D: 3 groups of rows, each row roughly a mix of its group's hidden directions; one row fits no group:
D (107 x 11):
array([[ 0.20, -0.23,  0.03,  0.07, -0.02, -0.16,  0.03, -0.32,  0.03,
        -0.39, -0.04],
       [-0.03,  0.37, -0.17, -0.01, -0.30, -0.10, -0.13,  0.08,  0.23,
         0.17, -0.12],
       [-0.08,  0.19, -0.33, -0.02, -0.13, -0.09, -0.09, -0.08,  0.41,
         0.16,  0.01],
       [-0.23, -0.14,  0.00,  0.21, -0.09,  0.10, -0.26, -0.12,  0.20,
         0.35,  0.03],
       [ 0.15,  0.23, -0.27,  0.02, -0.05,  0.08, -0.04,  0.33,  0.22,
        -0.21, -0.14],
       [ 0.05,  0.03,  0.27,  0.12,  0.30,  0.15,  0.02, -0.19,  0.19,
         0.28,  0.18],
       [-0.08, -0.18, -0.02, -0.10,  0.03,  0.06,  0.21, -0.23, -0.43,
        -0.18,  0.12],
       [-0.16, -0.10,  0.03,  0.25,  0.06, -0.07, -0.13, -0.29,  0.20,
         0.32,  0.18],
       [ 0.19,  0.06, -0.10,  0.10,  0.40,  0.05,  0.08,  0.33,  0.14,
        -0.10, -0.14],
       [ 0.16, -0.27,  0.10,  0.27,  0.30, -0.04, -0.09,  0.10,  0.28,
        -0.10, -0.04],
       [ 0.25,  0.11,  0.01,  0.06,  0.22, -0.16,  0.24, -0.16, -0.12,
        -0.33,  0.16],
       [ 0.09, -0.35,  0.32,  0.06,  0.05, -0.13,  0.10, -0.18, -0.17,
        -0.18, -0.14],
       [-0.29, -0.13,  0.13, -0.04,  0.01,  0.03, -0.24, -0.19,  0.16,
         0.36, -0.14],
       [ 0.11,  0.25,  0.21, -0.02, -0.06,  0.18, -0.01,  0.19,  0.00,
        -0.43, -0.06],
       [ 0.06, -0.16, -0.19, -0.18, -0.12,  0.01,  0.22,  0.03, -0.46,
         0.00,  0.07],
       [-0.22,  0.04, -0.33,  0.09, -0.10,  0.16, -0.03, -0.10,  0.30,
        -0.22,  0.18],
       [-0.04,  0.09, -0.41,  0.05, -0.11, -0.07, -0.09, -0.03,  0.41,
         0.06, -0.06],
       [-0.03, -0.12,  0.27, -0.16,  0.17,  0.22,  0.17, -0.04, -0.29,
        -0.26,  0.04],
       [-0.02, -0.34,  0.13,  0.09, -0.05, -0.09,  0.07,  0.36, -0.23,
        -0.05, -0.21],
       [-0.06, -0.07,  0.46, -0.01,  0.22,  0.05, -0.05, -0.02, -0.07,
         0.30, -0.11],
       [ 0.04,  0.21, -0.49, -0.03, -0.10,  0.16, -0.01,  0.10,  0.18,
        -0.03,  0.14],
       [-0.13,  0.41,  0.15, -0.02,  0.16,  0.03,  0.01, -0.12, -0.12,
         0.33,  0.12],
       [ 0.15,  0.15, -0.51,  0.02, -0.16,  0.08,  0.06, -0.06, -0.08,
        -0.09,  0.13],
       [ 0.18, -0.04, -0.04,  0.00,  0.09, -0.07,  0.17, -0.03, -0.22,
        -0.50, -0.10],
       [-0.02,  0.04,  0.42, -0.17,  0.18,  0.25,  0.14,  0.06, -0.22,
         0.00, -0.11],
       [ 0.20, -0.08,  0.23,  0.16,  0.22, -0.17,  0.13, -0.31, -0.08,
        -0.25,  0.01],
       [ 0.16, -0.07,  0.00, -0.19, -0.08,  0.06,  0.21,  0.13, -0.38,
        -0.31, -0.05],
       [-0.01,  0.12, -0.38,  0.05, -0.06, -0.06,  0.00, -0.35,  0.09,
         0.10,  0.28],
       [ 0.05, -0.20,  0.48,  0.05,  0.25, -0.04,  0.03,  0.04, -0.14,
        -0.06, -0.13],
       [-0.17, -0.01,  0.37,  0.00,  0.00,  0.13, -0.18,  0.29,  0.00,
         0.27, -0.07],
       [-0.10, -0.41,  0.22,  0.36,  0.03,  0.01, -0.09, -0.04,  0.13,
         0.01,  0.01],
       [ 0.17, -0.12,  0.06, -0.10,  0.08, -0.23,  0.15, -0.30, -0.39,
        -0.06, -0.05],
       [-0.12,  0.36, -0.21, -0.15, -0.24,  0.06,  0.03, -0.18, -0.08,
         0.22,  0.15],
       [-0.01, -0.21,  0.06, -0.07,  0.22,  0.15,  0.17, -0.22, -0.32,
        -0.05,  0.27],
       [ 0.21, -0.04, -0.14,  0.10,  0.07, -0.14,  0.24, -0.29, -0.07,
        -0.37,  0.01],
       [ 0.10, -0.02, -0.05,  0.01, -0.06,  0.08,  0.07, -0.06, -0.25,
        -0.49,  0.21],
       [ 0.07,  0.27, -0.19,  0.02, -0.24,  0.09, -0.19,  0.24,  0.09,
        -0.08,  0.31],
       [-0.05,  0.11,  0.25, -0.29,  0.20,  0.01, -0.05,  0.27, -0.03,
         0.05, -0.33],
       [-0.05,  0.19, -0.24,  0.10, -0.03,  0.24,  0.02, -0.13, -0.04,
         0.11,  0.43],
       [ 0.00, -0.04,  0.24,  0.19,  0.17, -0.12, -0.15,  0.07,  0.04,
         0.44, -0.15],
       [ 0.07,  0.13, -0.43, -0.11, -0.04,  0.12,  0.09,  0.15,  0.13,
        -0.31,  0.05],
       [-0.07,  0.12, -0.30, -0.13, -0.07,  0.07, -0.02,  0.47,  0.00,
        -0.08, -0.13],
       [-0.08,  0.19, -0.15, -0.21, -0.36, -0.07,  0.05, -0.07, -0.19,
        -0.31, -0.04],
       [-0.23, -0.12, -0.18,  0.07, -0.12,  0.10, -0.26, -0.03,  0.21,
         0.36, -0.11],
       [ 0.06,  0.16, -0.22,  0.00, -0.09,  0.27,  0.15,  0.00, -0.22,
        -0.24,  0.31],
       [-0.13, -0.07,  0.26,  0.18,  0.24, -0.19, -0.06, -0.12,  0.21,
         0.31,  0.11],
       [-0.04, -0.09,  0.51,  0.14,  0.22,  0.01, -0.04,  0.16, -0.09,
         0.08,  0.02],
       [-0.08, -0.08,  0.02,  0.26,  0.06, -0.14, -0.05, -0.40,  0.24,
         0.12,  0.22],
       [ 0.06, -0.12,  0.08,  0.00, -0.01,  0.10,  0.12,  0.01, -0.38,
        -0.42,  0.11],
       [ 0.07,  0.03, -0.08, -0.20,  0.22,  0.26,  0.14,  0.30, -0.03,
        -0.30, -0.12],
       [ 0.17,  0.00,  0.01, -0.21, -0.04,  0.07,  0.20,  0.10, -0.38,
        -0.33, -0.06],
       [-0.17, -0.07, -0.32,  0.03, -0.27,  0.07, -0.15, -0.24,  0.13,
         0.27,  0.06],
       [ 0.04, -0.08, -0.03,  0.16,  0.07, -0.23, -0.11, -0.14,  0.40,
         0.31, -0.09],
       [ 0.10, -0.05,  0.29, -0.23,  0.08, -0.04,  0.15, -0.08, -0.43,
        -0.05, -0.10],
       [ 0.10,  0.11, -0.19, -0.06, -0.08,  0.02,  0.13, -0.28, -0.41,
        -0.20, -0.11],
       [-0.09, -0.01, -0.14,  0.06,  0.07, -0.09, -0.13, -0.03,  0.46,
         0.33, -0.06],
       [-0.15,  0.36, -0.20, -0.06, -0.20,  0.03, -0.02, -0.17,  0.04,
         0.12,  0.32],
       [-0.03, -0.01,  0.25,  0.13,  0.10, -0.28, -0.14, -0.21,  0.15,
         0.33, -0.11],
       [ 0.05, -0.37,  0.16,  0.11,  0.13, -0.17,  0.15, -0.16,  0.04,
        -0.32, -0.09],
       [-0.08,  0.08, -0.02,  0.11, -0.05, -0.13, -0.12, -0.20,  0.31,
         0.42,  0.11],
       [-0.04,  0.02, -0.37, -0.13, -0.14,  0.18, -0.06,  0.40,  0.05,
        -0.04, -0.10],
       [ 0.00, -0.08,  0.52, -0.02,  0.11,  0.03,  0.06,  0.12, -0.26,
        -0.06,  0.03],
       [-0.11, -0.12,  0.33,  0.03, -0.09, -0.18, -0.19, -0.26,  0.16,
         0.27,  0.03],
       [-0.06,  0.28,  0.13, -0.25, -0.15,  0.06, -0.11,  0.26,  0.04,
         0.34, -0.04],
       [ 0.14, -0.03, -0.29,  0.07,  0.03,  0.00,  0.16,  0.33, -0.06,
        -0.37, -0.03],
       [-0.03, -0.14, -0.06,  0.13,  0.20, -0.06, -0.12,  0.00,  0.39,
         0.37, -0.01],
       [ 0.09, -0.15,  0.09, -0.16,  0.29, -0.24,  0.20, -0.05, -0.02,
        -0.26, -0.25],
       [ 0.26,  0.08,  0.11,  0.09,  0.26,  0.01,  0.12, -0.07, -0.19,
        -0.40,  0.03],
       [-0.02,  0.10,  0.33,  0.12,  0.20,  0.28, -0.01,  0.23,  0.22,
         0.06, -0.17],
       [-0.27,  0.13, -0.22, -0.28, -0.27, -0.03, -0.10,  0.02,  0.29,
        -0.01, -0.03],
       [-0.03, -0.12, -0.24, -0.21, -0.10, -0.14,  0.06, -0.29, -0.21,
        -0.24,  0.22],
       [ 0.00,  0.04, -0.28, -0.27, -0.15,  0.24,  0.11,  0.02, -0.10,
        -0.36,  0.02],
       [-0.06,  0.01, -0.31, -0.19, -0.41,  0.22, -0.08, -0.07, -0.11,
        -0.03, -0.06],
       [-0.18,  0.07, -0.10, -0.31, -0.27,  0.11, -0.11,  0.23,  0.02,
         0.25, -0.18],
       [ 0.00,  0.08, -0.32, -0.05,  0.00, -0.14,  0.01, -0.45,  0.14,
         0.02,  0.18],
       [-0.23,  0.31, -0.10, -0.36, -0.24,  0.13, -0.02, -0.01,  0.04,
         0.12,  0.10],
       [-0.02, -0.48, -0.02,  0.24,  0.09, -0.10,  0.06, -0.26, -0.01,
        -0.09,  0.00],
       [ 0.23, -0.17,  0.31,  0.14,  0.23, -0.16, -0.03,  0.13,  0.05,
         0.00, -0.30],
       [ 0.18, -0.15, -0.18, -0.17, -0.05,  0.04,  0.04,  0.31, -0.15,
        -0.15, -0.34],
       [-0.17,  0.14, -0.38, -0.12, -0.35, -0.04, -0.09,  0.01,  0.06,
        -0.01,  0.19],
       [-0.18, -0.04,  0.17, -0.01, -0.30, -0.02, -0.16, -0.24, -0.17,
         0.32,  0.10],
       [-0.08, -0.06, -0.17, -0.03, -0.13, -0.14, -0.18,  0.13,  0.44,
        -0.23, -0.10],
       [-0.18,  0.01, -0.25,  0.08, -0.24,  0.09, -0.21, -0.24,  0.24,
         0.25,  0.05],
       [-0.03,  0.03, -0.04,  0.13, -0.01, -0.10, -0.16,  0.17,  0.35,
         0.38, -0.17],
       [ 0.17, -0.20,  0.00, -0.01,  0.09,  0.11,  0.12,  0.00, -0.38,
        -0.35, -0.12],
       [-0.08,  0.22, -0.31,  0.11, -0.02,  0.09, -0.01, -0.30,  0.30,
         0.03,  0.18],
       [-0.14, -0.23, -0.11,  0.11,  0.17, -0.19, -0.06, -0.33,  0.25,
         0.19, -0.08],
       [ 0.07, -0.06, -0.30,  0.13, -0.31, -0.10, -0.09, -0.36,  0.09,
         0.05,  0.12],
       [-0.04,  0.28, -0.19,  0.03, -0.07,  0.03, -0.16,  0.00,  0.43,
         0.21,  0.09],
       [ 0.05,  0.05, -0.13, -0.04,  0.10,  0.18,  0.14,  0.41, -0.26,
        -0.22, -0.09],
       [ 0.06, -0.08,  0.11, -0.04,  0.16,  0.24,  0.11, -0.06, -0.28,
        -0.30,  0.30],
       [ 0.12, -0.10, -0.20,  0.12,  0.12, -0.30,  0.05,  0.03,  0.40,
        -0.09, -0.16],
       [ 0.10,  0.22, -0.18,  0.36, -0.07,  0.25, -0.21, -0.01,  0.10,
        -0.03,  0.20],
       [-0.13,  0.02,  0.06,  0.03, -0.04,  0.01, -0.04, -0.21,  0.32,
         0.41,  0.19],
       [ 0.14, -0.22, -0.33,  0.17,  0.01, -0.26, -0.03, -0.22, -0.04,
        -0.10,  0.22],
       [ 0.26, -0.19,  0.16,  0.06,  0.11, -0.12,  0.08, -0.03, -0.34,
        -0.32,  0.00],
       [-0.07,  0.38,  0.21, -0.09, -0.28,  0.09, -0.12, -0.10,  0.19,
        -0.02,  0.18],
       [ 0.08, -0.09, -0.14, -0.06, -0.05,  0.17,  0.20,  0.17, -0.30,
        -0.39, -0.01],
       [-0.06,  0.05,  0.20,  0.17,  0.17, -0.03, -0.08, -0.01,  0.16,
         0.49,  0.06],
       [-0.14, -0.06, -0.18,  0.16,  0.04, -0.10, -0.16, -0.01,  0.44,
         0.25, -0.08],
       [-0.15,  0.17,  0.38, -0.02,  0.12, -0.23,  0.08, -0.28,  0.08,
         0.10,  0.15],
       [-0.10, -0.05,  0.27, -0.02, -0.08, -0.15, -0.23, -0.32,  0.12,
         0.31, -0.05],
       [-0.06,  0.08, -0.23, -0.37, -0.40,  0.06,  0.06,  0.03, -0.11,
         0.00, -0.05],
       [ 0.05,  0.03,  0.29, -0.28,  0.18, -0.08,  0.15,  0.27, -0.23,
        -0.06, -0.17],
       [ 0.10,  0.17, -0.06,  0.21,  0.13, -0.13,  0.16, -0.22,  0.23,
        -0.14,  0.34],
       [-0.30,  0.36, -0.01, -0.26, -0.01,  0.10,  0.15,  0.16,  0.02,
         0.09,  0.18],
       [ 0.00,  0.06, -0.35,  0.19, -0.12, -0.30, -0.08,  0.10,  0.24,
         0.18, -0.06]])
one row of each group, then the others: which group is each in?
[-0.02,  0.13, -0.04,  0.09,  0.11, -0.05, -0.07, -0.11,  0.37,  0.42,
 -0.12] => S
[ 0.04, -0.15, -0.17,  0.02, -0.05, -0.31,  0.14,  0.19,  0.08, -0.37,
 -0.19] => Q
[-0.16,  0.10, -0.17,  0.08, -0.19,  0.07, -0.23,  0.13,  0.36,  0.28,
 -0.02] => Y

[ 0.10,  0.15,  0.40,  0.21,  0.30,  0.05, -0.06,  0.22, -0.01, -0.05,
  0.06] => Y
[-0.02,  0.14, -0.03, -0.05, -0.11,  0.07,  0.08, -0.39,  0.11, -0.15,
  0.39] => Q
[ 0.11,  0.09, -0.26, -0.23, -0.25,  0.05,  0.11, -0.18, -0.09, -0.35,
 -0.05] => Y
[ 0.05, -0.15,  0.37, -0.01,  0.01,  0.16,  0.04,  0.18, -0.35, -0.19,
 -0.05] => Y
[-0.02, -0.02,  0.37, -0.02,  0.05,  0.16,  0.06,  0.32, -0.24,  0.16,
 -0.18] => S
[-0.03, -0.35,  0.24,  0.07,  0.15, -0.06,  0.12,  0.05, -0.14, -0.14,
 -0.34] => S
[-0.08, -0.14,  0.19, -0.08,  0.03, -0.09, -0.12,  0.32,  0.25,  0.16,
 -0.31] => S
[ 0.07, -0.40, -0.15,  0.23,  0.18, -0.26, -0.04, -0.13,  0.13,  0.06,
 -0.02] => S
[-0.22,  0.07,  0.10, -0.33, -0.25,  0.00, -0.01,  0.02, -0.11,  0.37,
  0.06] => Y
[ 0.02,  0.17, -0.07, -0.01,  0.24,  0.06,  0.11,  0.49, -0.04, -0.16,
 -0.07] => Q
[ 0.27,  0.11, -0.04,  0.14, -0.05,  0.07,  0.15,  0.05, -0.15, -0.44,
  0.17] => Y
